A hidden rule labels the rows of this table. It goes by one to three of the table's principal directions, not those with the most spread.
[-0.73 -0.54 -0.31 -1.37  0.16  0.34 -0.16 -0.42  0.09 -0.78 -0.21 -0.64 -0.46  1.04 -1.16 -1.20
  0.09 -0.33 -0.54 -0.15  0.05  0.74  0.27 -0.12  2.63 -1.01 -1.15  0.63  0.02 -0.33  0.06 -0.68] 2
[ 0.42 -0.76 -0.75 -0.79 -1.40  1.53  0.38 -0.41 -1.08  0.15 -0.57 -0.39  0.62 -0.73 -1.87 -0.21
  0.16  0.58  1.86 -0.57  1.58 -0.54  0.04 -0.77 -0.97  1.50 -0.11  0.19 -0.29 -0.27  1.32  0.66] 2
[ 0.51 -0.20 -0.60  0.27 -0.18 -0.49 -0.24  0.63  0.60 -0.02 -0.40 -0.62 -0.57  0.22 -1.30 -0.01
  1.21  0.30  0.29  0.35  0.71  0.43 -0.10 -1.84 -0.37  0.90  0.21 -0.04 -0.23 -0.38  0.24 -0.38] 1
[ 0.52 -0.90 -0.14  1.06  0.14 -0.66 -0.26 -0.50  1.45 -0.97 -0.59 -1.75 -1.79  1.31 -2.13  1.36
  2.22  0.09  0.73  0.15  0.66  2.14  2.22 -1.88 -0.48  1.61 -0.15  0.39 -0.61 -0.11 -0.07 -1.73] 2
[-0.14 -0.40  2.00 -0.22 -0.49  0.89  0.20 -0.87  0.70 -0.66  0.09 -0.33  0.26  0.43 -0.06  0.92
  0.53 -0.43 -0.58  0.08  0.27  0.25 -0.61  0.41 -1.41  0.94  0.06 -0.03 -0.86  0.68 -0.24 -0.30] 1
[ 0.07  0.44 -0.67  1.96 -0.79 -3.32 -0.18  0.59  0.97 -2.33 -0.57 -0.90  0.39  1.68  0.85  0.89
  0.84 -0.51 -0.92  1.00 -1.10  0.73  1.11 -1.37  2.27  1.23 -1.71 -1.79 -0.56 -0.01  0.02 -0.16] 1
[-0.44  0.03  0.14 -2.00 -0.74  2.79  0.36  0.94 -0.88  2.49  1.20  1.80  1.42 -1.03  0.51 -3.39
 -2.40 -1.21 -1.30  0.63  0.52 -3.02 -5.05 -0.19 -0.32 -1.54  1.18 -0.06  0.30  0.01  1.29  1.99] 1
[-1.14 -0.25 -1.55 -2.12  1.69  0.21  0.14 -0.39 -1.05 -0.73  0.89  0.07  0.14 -0.24  1.31 -1.10
 -1.08  0.25 -1.37  0.29 -0.79 -0.48  0.46  2.09  3.52 -1.74 -1.39 -0.92  0.47 -0.63  1.12  0.40] 1
[ 0.36  0.07  0.05  0.36 -0.17 -1.50  0.61  0.42  0.17  0.72 -0.20  0.06 -0.04  0.41 -0.11 -0.19
 -0.38 -0.68  0.08  0.31 -0.29  0.47 -0.11 -1.65  0.59  0.35 -0.23 -0.23 -0.57  0.30 -0.12  0.46] 2
[-0.06  0.75  1.35 -1.15  1.30 -0.50 -1.02 -1.41  0.45 -1.43  0.91  0.17  0.18  0.10  1.80  1.94
 -0.47 -0.30 -2.24  0.06 -0.83  0.57  0.21  2.55  0.59 -0.78 -1.15 -0.63  0.32  0.67 -1.49 -1.39] 2
[-0.54 -0.30 -0.33 -1.12 -0.62  2.00  1.99 -0.33 -1.72 -0.22 -0.03  0.00  0.91 -1.23  0.18  0.43
 -0.89  0.72  1.32 -0.31  0.14 -0.45  0.76  1.73  0.76  1.88 -1.04 -0.80  0.17 -0.67  1.14  1.25] 1
[ 0.53 -0.29 -0.15 -0.42  0.32  0.47  0.03 -0.27 -0.45  2.28  0.10  0.63 -0.82  0.07 -1.01 -0.96
 -0.35 -0.46  0.71 -0.18  0.60 -0.40 -0.92 -0.98 -0.93 -0.71  0.72  1.14  0.12  0.56 -0.58  0.19] 1
[-0.05  0.63 -1.65  3.29  0.37 -4.15  0.31  2.28  0.22  1.53  0.10  0.59 -0.61  1.53  1.57 -1.41
 -0.79 -0.59  0.01  1.04 -1.97 -0.36  0.21 -3.05  2.33 -0.73  0.64 -0.99 -0.75  0.36  0.13  1.27] 1
[-0.01 -0.08 -0.41 -1.33  0.38  0.56 -0.11 -0.59 -0.81  0.13 -0.32  0.34 -0.29 -0.41 -0.74 -0.42
  0.03  0.56  0.31 -0.22  0.23 -0.35 -0.06  0.72  0.67 -0.54 -0.32  0.65  0.64  0.06 -0.35 -0.39] 2
[-0.51  0.05  2.07 -5.07  2.10  1.37 -1.57 -1.47  0.94 -0.30  0.56 -0.27 -1.12  0.48 -1.57 -0.68
 -0.05 -0.42 -2.92 -0.65  0.72  1.89 -1.72  1.26  2.19 -2.98 -1.30  2.07  0.38  0.12 -2.45 -2.76] 2
[ 0.32  0.02  0.50  1.36 -0.47 -1.38 -0.18  0.85  0.18  1.58  0.24  0.52  0.34  0.47  0.21 -0.84
 -0.99 -0.79  0.29 -0.04 -0.30 -0.44 -0.97 -2.51 -0.72 -0.54  1.56  0.08 -1.27  0.85  0.45  0.91] 2
[-0.08  0.04  1.21 -0.50  0.60 -0.38 -0.58  0.38  0.17  0.89  0.38  0.15 -0.05  0.35 -0.54 -0.60
 -0.39 -0.29 -0.39 -0.45 -0.23  0.16 -1.07 -1.63  0.14 -1.31  1.41  0.67 -0.94  0.45 -0.08 -0.20] 0
[-1.04 -0.92  0.28 -1.89  1.12  2.18 -0.40 -0.70 -0.21  0.20  0.77  0.12 -0.29 -0.71  0.01 -1.17
 -0.62  0.59 -0.54 -0.42  0.38 -0.41 -0.23  1.69 -0.09 -1.78  0.95  0.83 -0.23 -0.03  1.15 -0.22] 2
[-0.52  0.00  0.67 -0.51  0.34 -0.83  0.48  0.15  0.16 -0.30  0.21 -0.01  0.45  0.33  0.95 -0.24
 -0.45 -0.35 -0.99  0.25 -0.62  0.24 -0.34  0.11  1.16 -0.32 -0.56 -0.56 -0.79  0.18  0.10  0.54] 0
[-0.15 -0.09 -2.10 -1.05  0.19 -0.51 -0.29 -0.40 -0.85 -0.72 -0.36  0.09 -0.02  0.21 -0.13 -1.10
  0.07  0.18 -0.33  0.41  0.02 -0.69  0.19  0.71  2.41 -0.78 -1.71 -0.30  0.95 -0.32  0.21  0.09] 0
[-1.54 -0.30  0.47 -0.42  1.22 -0.40 -0.18  0.84  0.89 -0.03  0.59  0.36 -0.21  0.10  1.69 -1.82
 -0.62  0.40 -1.82  0.45 -0.88 -0.20 -0.74  0.93  1.19 -2.18  0.78  0.09 -0.85  0.08  0.67  0.34] 2
[-1.06 -1.34 -1.05  1.02 -0.26  0.93  1.02 -0.46  0.38 -3.14 -0.91 -1.61  0.29 -0.23  0.28  0.52
  2.36  0.93  0.68  0.21  0.06  0.39  2.95  2.18 -0.42  1.09 -0.62 -0.78  0.16 -1.32  2.31  0.51] 1
[ 1.01  1.41  1.15  0.61 -1.12 -0.20 -0.46  0.58  0.54  0.39 -0.25  0.72  0.38 -0.21 -0.18  0.91
 -0.22 -0.51 -0.29  0.13 -0.05 -0.09 -1.68 -0.71 -1.04  0.84  0.15  0.19  0.91  0.26 -1.96 -0.84] 1
[-0.73 -0.53 -0.75  2.28 -1.44  0.99  2.07 -0.09 -0.75 -1.51 -0.03 -0.41  0.94 -0.18  1.50  1.10
 -0.15  0.21  1.33  0.58 -0.87 -0.80  2.04  1.58 -0.01  2.89 -0.55 -2.01 -0.09 -0.44  2.13  1.50] 2
[-0.39  0.50  1.19 -0.96  0.68 -0.14 -1.91 -0.21  0.67  0.41  0.11  0.76 -0.76  0.36 -0.31 -0.99
 -0.83  0.33 -1.05 -0.65 -0.24  0.38 -0.87  0.44  0.73 -2.72  0.78  1.97  0.15  0.85 -1.77 -1.87] 1
[ 1.06  0.39 -1.35  1.37 -0.97 -1.86  1.23  1.12 -0.93  1.84 -0.67  0.08 -0.19  0.43 -0.96 -0.01
 -0.39 -0.33  2.04  0.06  0.12  0.25  0.38 -3.06  0.70  1.88 -0.63 -0.43 -0.29 -0.06 -0.36  1.21] 0
[ 0.87  1.03  1.17  1.87  0.63 -1.27 -0.23 -0.39  0.39  2.43  1.47  1.40 -0.60  0.91  2.01  0.96
 -2.12 -2.18 -0.88  0.41 -1.44 -0.15 -0.78 -0.36 -0.92 -0.73  0.71 -0.18  0.17  1.61 -1.98 -0.20] 0
[ 0.99  0.09  0.27  2.78 -3.38 -1.54  1.16  0.69  1.05 -4.23 -1.96 -2.28  2.12  0.25 -0.86  3.25
  3.18  0.16  1.27  0.56  0.60  1.02  1.74 -2.00 -1.63  5.50 -1.48 -2.59 -0.85 -1.06  1.47  0.63] 1
[-0.20 -0.47 -0.64  0.10 -0.92  0.69  1.87 -0.50 -1.11  1.07  0.40  0.21 -0.17  0.70  0.04 -0.23
 -1.75 -0.94  0.92  0.46 -0.34 -0.23  0.39 -0.27  1.83  1.85 -1.45 -0.79 -0.29  0.37  0.48  0.96] 1
[ 0.69  1.14  0.78  2.38 -0.84 -3.35  0.32  1.47  0.57 -0.15 -0.19  0.71  1.99 -0.61  2.55  0.89
 -0.68 -0.70 -0.56  0.57 -1.19 -0.51 -0.63 -1.31 -1.36  0.54  0.75 -1.74 -0.88  0.51  0.37  1.68] 2
[-0.63  0.12 -1.64  0.79  0.50 -2.71  0.77  1.13  0.01  0.21  0.60  0.14  0.13  1.44  2.02 -1.54
 -1.05 -1.20 -1.54  1.40 -1.50 -0.37 -0.35 -1.07  3.59 -0.65 -1.51 -1.86 -0.57 -0.08  0.70  1.54] 1
[ 0.11 -0.52 -0.01  1.01 -1.58 -0.24  0.21  0.12  0.28 -1.32 -0.88 -0.68  0.86 -0.31 -0.48  0.61
  0.89  0.73  1.07 -0.05  0.73 -0.02  0.78 -0.66 -1.44  1.86  0.14 -0.49 -0.94 -0.05  1.35  0.52] 2
[ 0.43  0.67  0.71 -0.46 -0.23 -0.99 -1.08  0.31  1.15 -1.54 -0.70 -1.01 -0.10  0.80 -1.18  0.94
  1.65  0.19 -0.78 -0.28  0.57  1.54 -0.15 -0.93  0.49  0.34 -1.10  0.29  0.03 -0.48 -1.61 -1.44] 0
[-0.56  0.33  0.11 -0.14 -0.90 -1.11  0.38  0.96  0.05 -0.71  0.04  0.41  1.73  0.34  1.53 -1.36
 -0.65 -0.79 -1.63  0.88 -0.61 -1.23 -2.12 -0.35  1.43 -0.32 -0.76 -1.44 -0.61  0.03  0.82  1.65] 1
[-0.80  0.33  0.29  1.12 -1.25 -0.93  0.17  0.80  0.43 -2.64 -0.12  0.03  2.54 -0.12  2.47 -0.29
  0.07 -0.44 -1.67  0.90 -1.08 -1.44 -0.94  0.96  0.39  0.03 -0.28 -2.12 -0.35 -0.30  1.78  1.54] 2
[ 0.60  0.67 -1.22  0.98 -0.52 -1.57  1.27  1.30 -1.55  2.57  0.00  1.21  0.75 -0.36  1.02 -0.88
 -1.58 -0.30  1.24  0.12 -0.29 -1.24 -0.95 -1.46  0.25  0.49 -0.14 -0.76 -0.26  0.23 -0.09  2.48] 0
[-0.31 -0.63  0.91 -2.38  0.86  2.01 -0.29 -0.80  0.43  0.12  0.73 -0.40 -0.19 -0.02 -0.86 -0.65
  0.09 -0.82 -1.30 -0.17  0.76  0.35 -1.25  0.45 -0.16 -1.21  0.08  0.61  0.02 -0.29  0.26 -0.50] 0
[-0.11 -0.87 -0.67 -0.03  0.71 -0.62  0.17 -1.40 -0.22 -0.37 -0.72 -0.89 -1.79  1.68 -1.70  0.17
  1.20 -0.03  0.98 -0.25 -0.13  1.34  2.37 -0.31  1.81 -0.08 -1.18  1.01  0.03  0.35 -0.82 -1.15] 1
[-0.54 -0.53 -0.66 -0.91 -0.37  1.51  0.61  0.86 -0.09 -0.85 -0.17 -0.82  1.06 -1.13 -0.18 -0.71
  0.84  0.76  0.20 -0.27  1.13 -0.18 -0.22  0.53 -0.74  0.38 -0.07 -0.51 -0.16 -1.61  1.89  1.34] 1
[-0.90 -1.12 -1.22 -1.09 -0.92  1.63  1.26 -0.64 -0.94 -0.82 -0.13 -0.26  0.41 -0.06 -0.26 -1.11
 -0.52  0.16  0.37  0.51  0.37 -0.80  0.32  1.08  1.69  1.08 -1.44 -0.71 -0.08 -0.31  1.89  0.90] 1
[ 0.57  1.00  0.68 -0.59  2.30 -1.98 -1.49  0.94  0.58  1.39  1.24 -0.02 -0.67  0.23  0.20  0.55
 -0.71 -0.33 -1.28 -0.59 -0.60  1.33 -0.46 -2.11  0.84 -2.05  1.21  0.16 -0.61 -0.02 -1.08 -1.00] 1
[-0.12  0.31 -1.04  0.41 -1.05  0.56  1.51 -0.03 -1.60  0.39 -0.36  0.93  1.21 -0.90  1.47 -0.27
 -0.91  0.10  1.02  0.10 -0.15 -1.50 -0.02  2.01 -0.13  0.91 -1.21 -0.75  0.87 -0.18  0.16  2.01] 1
[ 0.00 -0.31 -0.55 -0.50  0.06  0.53 -0.81 -0.33  0.71  0.08  0.33 -0.39 -1.10  1.06 -1.12 -0.76
  0.00 -0.64 -0.67  0.32  0.43  0.51 -0.31 -0.71  1.12 -0.52 -0.53  0.55  0.34 -0.05 -0.32 -1.24] 0
[-0.15  0.80 -0.81  2.47 -0.11 -4.16  0.21  1.22  0.52 -1.77  0.40 -0.13  1.73  1.10  3.50  0.49
 -0.22 -1.19 -1.96  1.43 -2.04 -0.61  0.16 -0.76  1.85  0.16 -1.12 -3.24 -0.88  0.03  1.09  1.81] 2
[ 0.65 -0.16  0.06  0.53 -0.06 -0.32 -1.41 -0.45  1.10 -0.94 -0.53 -0.93 -1.54  0.33 -1.93  1.61
  1.35  1.27  0.78 -0.29  0.81  1.55  1.68 -1.02 -0.74  1.23  0.37  0.84 -0.15  0.19 -0.73 -2.57] 1
[ 0.75  0.85  0.31  2.63 -0.54 -3.33 -0.32  1.00  0.56  1.06  0.12  1.20  1.03 -0.06  2.22 -0.03
 -1.46 -1.17 -0.36  0.46 -1.22 -0.65 -0.53 -1.59 -1.19 -0.75  1.22 -0.73 -0.68  1.16 -0.01  1.18] 2
[ 0.53  0.96  0.05  2.82 -0.68 -3.23  0.50  1.74  0.52 -0.12 -0.49 -0.09  0.58  0.64  1.14  0.93
  0.37 -0.17  0.30  0.48 -1.11  0.32  0.34 -2.27  0.11  1.35  0.19 -1.33 -0.82  0.05 -0.30  0.93] 0
[ 0.13 -0.41 -1.19 -1.46  0.07  1.73  1.04  0.19 -0.94  1.66 -0.43  0.17 -0.95 -1.13 -1.76 -0.90
 -0.26  0.90  1.69 -0.33  1.15  0.20  0.20 -0.05  0.13  0.67 -0.20  1.07  0.74 -0.73  0.05  0.12] 2
[ 0.30  0.28  1.52  0.38  0.39  0.19 -0.89 -0.83  0.61 -0.50  0.59 -0.15 -0.38  0.37  0.26  1.88
  0.28  0.06 -0.54 -0.17 -0.19  0.49  0.27  0.50 -1.20  0.47  0.51 -0.05 -0.34  0.73 -0.96 -1.36] 0
[ 0.13 -0.74 -0.22  0.72 -0.34  0.59  0.60  0.16  0.38  1.47 -0.02 -0.07 -1.18  0.30 -1.10 -0.58
 -0.21 -0.17  1.08  0.19  0.49  0.38  0.25 -1.39 -0.78  0.80  0.78  0.69 -0.44  0.25  0.35 -0.06] 1
[-0.03 -0.53 -1.78  0.63 -2.37 -0.41  1.81  1.30  0.18 -1.07 -1.43 -0.97  0.35  0.78 -1.49 -1.13
  1.23 -0.14  0.80  1.33  0.68 -0.06 -0.31 -2.19  1.79  3.12 -2.03 -1.21 -0.12 -1.10  1.26  1.18] 0
[ 0.88  0.82  1.42  0.04  0.50 -0.61 -2.43 -0.47  1.18 -1.01 -0.38 -0.09 -0.29 -0.38 -0.62  1.66
  1.51  0.83 -0.59 -0.75  0.51  0.72 -0.05  0.27 -2.38 -0.95  1.14  1.20  0.45  0.43 -1.87 -2.28] 1
[-0.29  0.53  0.08 -1.21  0.33 -0.60 -0.03  0.60 -0.63  1.24  0.46  1.10  0.93  0.01  1.08 -1.89
 -1.42 -0.83 -1.32  0.17 -0.44 -1.21 -2.48 -0.16  1.29 -1.99 -0.18 -0.11 -0.07  0.28 -0.28  1.30] 2
[-0.57 -0.31 -0.31 -2.05 -0.63  2.51  1.84 -0.91 -1.69 -0.40  0.50  0.34  1.46 -1.44  0.86  0.14
 -1.74 -0.15  0.18  0.07  0.12 -0.93 -0.08  2.59  0.99  1.30 -1.60 -1.23  0.53 -0.50  1.42  1.35] 0
[ 0.30  0.29  1.26  1.89  0.60 -1.95 -0.25 -0.01  1.24 -0.19  0.11 -0.75 -0.95  1.74  0.29  1.61
  1.06 -0.65 -0.34  0.01 -0.78  1.61  1.07 -1.23 -0.33  0.41  0.09 -0.06 -0.90  0.54 -1.48 -0.81] 0
[ 0.69 -0.23  0.86  1.59  0.55  0.03 -1.15 -2.03  0.73 -0.17  0.06 -0.63 -2.34  2.02 -1.34  2.25
  1.37 -0.41  0.69 -0.30 -0.18  1.37  2.08 -0.03 -0.98  0.59  0.09  1.23  0.27  1.24 -2.26 -2.73] 2
[ 0.66 -0.18 -0.69  0.46  0.11 -1.98  0.95  0.39 -1.33  2.40  0.20  0.19  0.00  1.07 -0.76 -0.80
 -1.17 -1.30  1.25 -0.20 -0.43 -0.10 -0.15 -3.62  1.50 -0.05  0.16 -0.33 -1.24  0.62  0.45  1.61] 1
[ 0.34 -0.94 -0.48  0.02 -0.17  0.75 -0.52 -1.32 -0.10 -0.58 -0.89 -0.73 -1.16 -0.33 -2.09  0.94
  1.06  1.34  2.04 -0.85  1.06  0.97  2.59  0.25 -1.16  0.77  0.31  1.39  0.08  0.20  0.17 -1.49] 2
[ 0.82 -0.08  0.17  0.86  0.05 -0.78 -0.55  0.50  0.59  1.03  0.11 -0.49 -0.84  0.46 -1.33  0.57
  0.40  0.01  0.77 -0.23  0.54  0.87  0.19 -2.73 -1.02  0.69  1.11  0.34 -0.86  0.20 -0.16 -0.59] 0
[-0.37 -0.47  0.09 -0.94 -0.98  1.17  0.14 -0.88 -0.11 -2.01 -0.69 -0.33  0.84 -0.37 -0.35  0.08
  0.77  0.34 -0.20  0.20  0.48 -0.49  0.00  1.55 -0.04  0.71 -0.95 -0.22  0.38 -0.15  0.70 -0.13] 0
[-0.74  0.69  0.26 -0.38  1.30 -0.97  0.55  0.19 -0.20  0.19  1.31  0.63  0.28  0.51  2.83  0.05
 -1.52 -0.74 -2.09  0.76 -1.64 -0.27 -0.60  1.51  2.33 -0.80 -1.14 -1.48 -0.11  0.23 -0.55  0.70] 0
[-0.62 -0.72  0.82 -2.97  1.18  2.35 -0.62 -0.39  0.78  0.44 -0.02 -1.00 -1.84  0.57 -2.62 -1.03
  1.30  0.69 -0.47 -0.86  1.66  1.75 -0.61  0.17  0.51 -1.10 -0.38  2.29 -0.02 -0.74 -1.39 -1.73] 2
Here are more rows. What is the label of each one?
[ 0.55  1.29 -0.74  4.48 -0.66 -5.66 -0.11  1.89  0.88 -1.08 -0.41  0.10  1.08  1.11  3.05  1.20
  0.13 -0.42 -0.50  1.08 -2.08 -0.07  1.09 -2.05  0.64  0.89 -0.23 -2.49 -1.07  0.51  0.01  1.31]: 1
[ 0.12  0.65  1.53 -3.84  0.67  3.50 -0.79  0.37 -0.79  2.69  1.39  1.99  1.23 -2.39 -0.02 -2.19
 -2.08 -0.53 -1.69 -0.46  1.03 -2.24 -5.26  0.92 -1.87 -2.87  2.08  1.20  1.01 -0.05 -0.13  0.55]: 0
[ 0.11  0.00  0.74 -1.42  0.32  1.90 -0.73  0.17  0.27  1.31  0.56  0.33  0.34 -0.99 -0.36 -1.00
 -0.36 -0.29 -0.48 -0.76  1.21 -0.27 -1.83  0.39 -2.16 -1.70  1.19  1.20  0.26 -0.38 -0.11  0.20]: 2
[-0.06  0.07 -0.62  0.43 -0.15  0.04  0.31  0.10 -0.16  0.59 -0.08  0.46 -0.39  0.06  0.33 -0.55
 -0.36 -0.03  0.22  0.33 -0.18 -0.39 -0.03  0.45  0.23 -0.01 -0.26  0.15  0.51  0.09 -0.33  0.20]: 0
[-1.61 -0.93 -1.61  0.46 -0.48  1.60  2.44  0.58 -1.56 -0.18  0.15  0.28  1.16 -1.41  2.18 -1.21
 -1.13  1.16  1.21  0.26 -0.40 -1.57  1.21  2.69  0.48  0.94 -0.27 -1.41 -0.29 -0.89  2.99  2.94]: 0
[ 0.43  0.48  0.32 -1.36  0.68  0.75 -0.49 -0.04 -0.38  1.67  0.43  0.99 -0.13 -0.80 -0.14 -0.63
 -0.81 -0.25 -0.39 -0.29  0.34 -0.53 -1.64  0.32 -0.69 -1.41  0.60  0.92  0.79  0.18 -1.01 -0.16]: 2
[ 1.16  0.68  0.56  2.63 -0.11 -2.93 -1.53  0.45  1.65 -0.88 -0.32 -0.76 -0.54  1.09 -0.24  2.09
  1.43 -0.12 -0.07  0.05 -0.33  1.34  1.14 -2.41 -1.32  0.73  0.81 -0.27 -0.65  0.51 -1.03 -1.47]: 2
[ 0.16 -0.39 -0.33  1.58 -0.84 -0.85  0.74  0.41  0.31 -0.93 -0.99 -1.33 -0.27  0.95 -1.12  0.88
  1.82  0.36  1.42 -0.12  0.31  1.06  1.63 -1.56 -0.12  2.04 -0.53 -0.30 -0.73 -0.50  0.22  0.25]: 0
[-0.82 -0.58  0.28 -1.78 -0.44  1.93  0.44 -0.43 -1.22  0.00  0.47  0.55  1.37 -0.87  0.10 -1.40
 -1.49 -0.05 -0.14 -0.22  0.06 -1.53 -1.25  0.83  0.66 -0.75  0.49 -0.17 -0.36  0.10  1.90  1.07]: 0
[-0.48 -0.19 -0.53 -1.23  0.12  1.59  0.21 -0.84 -0.27 -1.71 -0.53 -0.35  0.49 -0.80  0.25  0.00
  1.13  0.42 -0.31 -0.18  0.48 -0.19  0.58  3.11 -0.21 -0.45 -1.30  0.16  1.44 -0.96  0.07  0.02]: 1
[ 0.84  0.75 -0.41  1.07  0.20 -2.07  0.16  0.78 -0.62  1.46 -0.22  0.45 -0.06 -0.06  0.10  0.47
 -0.51  0.02  1.09 -0.36 -0.43  0.24  0.45 -1.71  0.06  0.15  0.35 -0.03 -0.18  0.26 -0.82  0.52]: 1
[ 0.12 -0.95 -2.13  2.12 -1.30 -1.20  1.78  0.70 -0.80  0.12 -1.29 -1.17 -0.62  1.20 -1.60 -0.21
  1.28  0.52  2.89  0.19  0.32  0.43  2.26 -2.59  1.06  2.80 -0.92 -0.59 -0.90 -0.51  1.20  1.36]: 0
[ 0.66 -1.01 -0.39  3.18 -1.36 -0.70  2.19  0.17  0.36 -1.49 -0.72 -2.34  0.19  0.89 -0.63  2.95
  2.76  0.01  2.32  0.37  0.54  1.26  3.01 -1.96 -2.16  5.08 -0.61 -2.21 -1.56 -0.79  1.77  1.42]: 1
[ 0.02  0.30  1.13 -0.13 -0.47 -0.95  0.41  0.39  0.03  0.40 -0.08  0.38  0.86  0.23  0.35 -0.37
 -0.73 -0.77 -0.46  0.02 -0.44 -0.07 -1.18 -1.08  0.40 -0.19  0.07 -0.17 -0.75  0.49 -0.17  0.72]: 0
[ 0.11 -0.40  1.20  0.29  0.72 -0.68 -1.09 -0.81  1.16 -1.35 -0.92 -1.17 -1.35  0.83 -1.82  1.27
  2.28  0.78  0.46 -0.78  0.20  1.95  1.92 -0.53 -0.67 -0.33  0.64  1.54 -0.40  0.27 -1.11 -2.18]: 0
[-0.92 -0.84 -0.34 -2.89 -1.14  3.37  0.76 -1.09 -0.47 -2.33 -0.21 -0.27  1.63 -1.08 -0.11 -1.07
  0.31 -0.21 -1.28  0.64  1.02 -1.38 -1.48  3.01  0.49  0.44 -1.82 -0.74  1.09 -0.98  1.83  0.65]: 0
[-1.42 -1.20  0.87 -2.56 -0.79  5.46 -0.74 -1.52 -0.61 -1.90 -0.03 -0.46  0.37 -1.27 -1.78 -0.54
  0.41  1.85  0.59 -1.15  1.51 -0.85 -0.09  3.27 -0.95 -0.17  0.79  1.47  0.51 -0.57  1.49 -1.31]: 2
[-0.13  0.22 -0.69  0.54  0.07 -1.18 -0.12 -0.11 -0.79 -0.38 -0.42  0.54  0.60 -0.70  1.16  0.11
 -0.46  0.88  0.64 -0.34 -0.50 -0.52  1.19  1.20  0.14 -0.57 -0.06 -0.15  0.12  0.28  0.20  0.57]: 1
[-0.40  0.38  0.26 -1.18  1.13 -0.05 -0.60 -0.18 -0.50  2.16  0.85  1.74 -0.53  0.02  0.83 -1.98
 -2.26 -0.68 -1.11  0.04 -0.87 -0.97 -1.72  0.53  1.38 -3.01  0.69  1.12  0.46  1.05 -0.99 -0.18]: 0
[ 0.70 -0.12 -0.28 -1.23  0.54 -0.41 -0.48 -0.88 -0.13  0.21 -0.27 -0.30 -0.85 -0.21 -1.35  0.82
  0.11  0.39  0.53 -0.44  0.72  1.15  1.06 -0.41  0.22  0.22 -0.67  0.69  0.11  0.23 -0.77 -1.20]: 2
[ 0.59  0.76  0.05 -1.66  0.86  0.76 -0.34 -1.31 -0.88  0.82 -0.43  0.67 -0.91 -1.10 -0.28  1.30
 -0.14  1.20  0.86 -1.09  0.77  0.82  0.99  2.85 -0.70 -0.23 -1.38  1.59  1.53  0.19 -2.99 -1.23]: 2
[ 0.65  0.07 -1.19  1.82 -0.12 -1.31  0.23 -0.43 -0.30 -0.25 -0.76 -0.27 -0.90  0.55 -0.36  1.22
  0.92  0.31  1.49  0.09 -0.34  0.48  2.25 -0.21  0.03  1.20 -0.61 -0.06  0.59  0.17 -0.68 -0.45]: 1
[-0.07 -0.67 -1.24 -0.61  1.43  0.46  0.17 -1.29 -1.03  1.49  0.63 -0.17 -1.97  1.18 -1.01 -0.24
 -0.62 -0.34  0.92 -0.39 -0.14  0.67  1.68  0.01  1.96 -0.69 -0.75  0.81  0.29  0.33 -0.63 -0.70]: 0
[-0.66 -0.09  0.26 -1.24  0.69  1.52 -1.13 -1.02  0.07 -0.38  0.12  0.42 -0.62 -0.55 -0.05 -0.48
 -0.58  0.73 -0.35 -0.69  0.09  0.16  0.55  2.55  0.24 -1.96  0.19  1.56  0.92  0.15 -0.67 -1.51]: 0
[-1.16 -0.51  0.11  1.19 -0.85  0.13  0.63  1.16  0.47 -1.53  0.26 -0.40  1.48  0.02  1.45 -0.85
  0.08  0.01 -0.77  0.74 -0.66 -1.07 -0.53 -0.11  0.15  0.39  0.83 -1.62 -1.14 -0.51  2.72  1.58]: 2
[ 0.08 -0.81 -0.76 -1.53  1.92  1.22 -0.89 -2.47 -0.51 -1.33 -0.48 -1.45 -2.60  0.23 -2.37  2.29
  2.02  2.08  1.59 -1.31  0.93  2.30  4.22  2.18  0.57  0.37 -1.23  1.66  0.86 -0.28 -1.44 -3.05]: 1
[-1.67 -0.90 -0.25 -2.57 -0.10  3.44  0.62 -1.71 -2.34 -0.69  0.84  1.07  1.81 -1.49  1.45 -1.60
 -2.41  0.32 -0.25 -0.43 -0.33 -2.57 -0.46  4.23  1.26 -1.60 -0.19 -0.32  0.44  0.22  2.44  1.37]: 2
[ 1.72  1.54  1.00  3.04 -0.25 -2.06 -0.12  0.33  0.30  0.88 -0.18  0.42 -0.46  0.17  0.55  3.21
  0.49 -0.12  1.16 -0.11 -0.76  0.68  0.90 -1.16 -2.39  2.01  0.72 -0.34  0.34  0.79 -2.49 -0.73]: 0
[ 1.29 -0.35 -0.91  1.85 -1.28 -0.56  0.79  0.40 -0.54  1.28 -0.78 -0.31 -0.46 -0.47 -1.62  1.18
  0.48  0.78  3.01 -0.19  1.02  0.22  1.36 -2.58 -2.16  3.07  0.77 -0.12 -0.69  0.19  0.62  0.51]: 2
[ 1.23  0.21  1.03  0.33  0.23 -1.66 -0.35 -0.05  0.19  0.95 -0.37 -0.52 -0.33  0.57 -1.62  1.18
  0.70 -0.53  0.91 -0.81  0.37  1.39  0.34 -2.95 -1.02  0.31  0.70  0.65 -0.91  0.49 -1.02 -0.45]: 1
[ 0.47 -0.45 -0.74  0.02 -0.56 -0.59  0.58 -0.21 -0.22  0.04 -0.35 -0.63 -0.25  0.67 -1.08  0.25
  0.41 -0.28  0.72  0.28  0.56  0.44  0.48 -1.51  0.57  1.54 -1.07 -0.47 -0.52  0.01  0.30  0.26]: 2
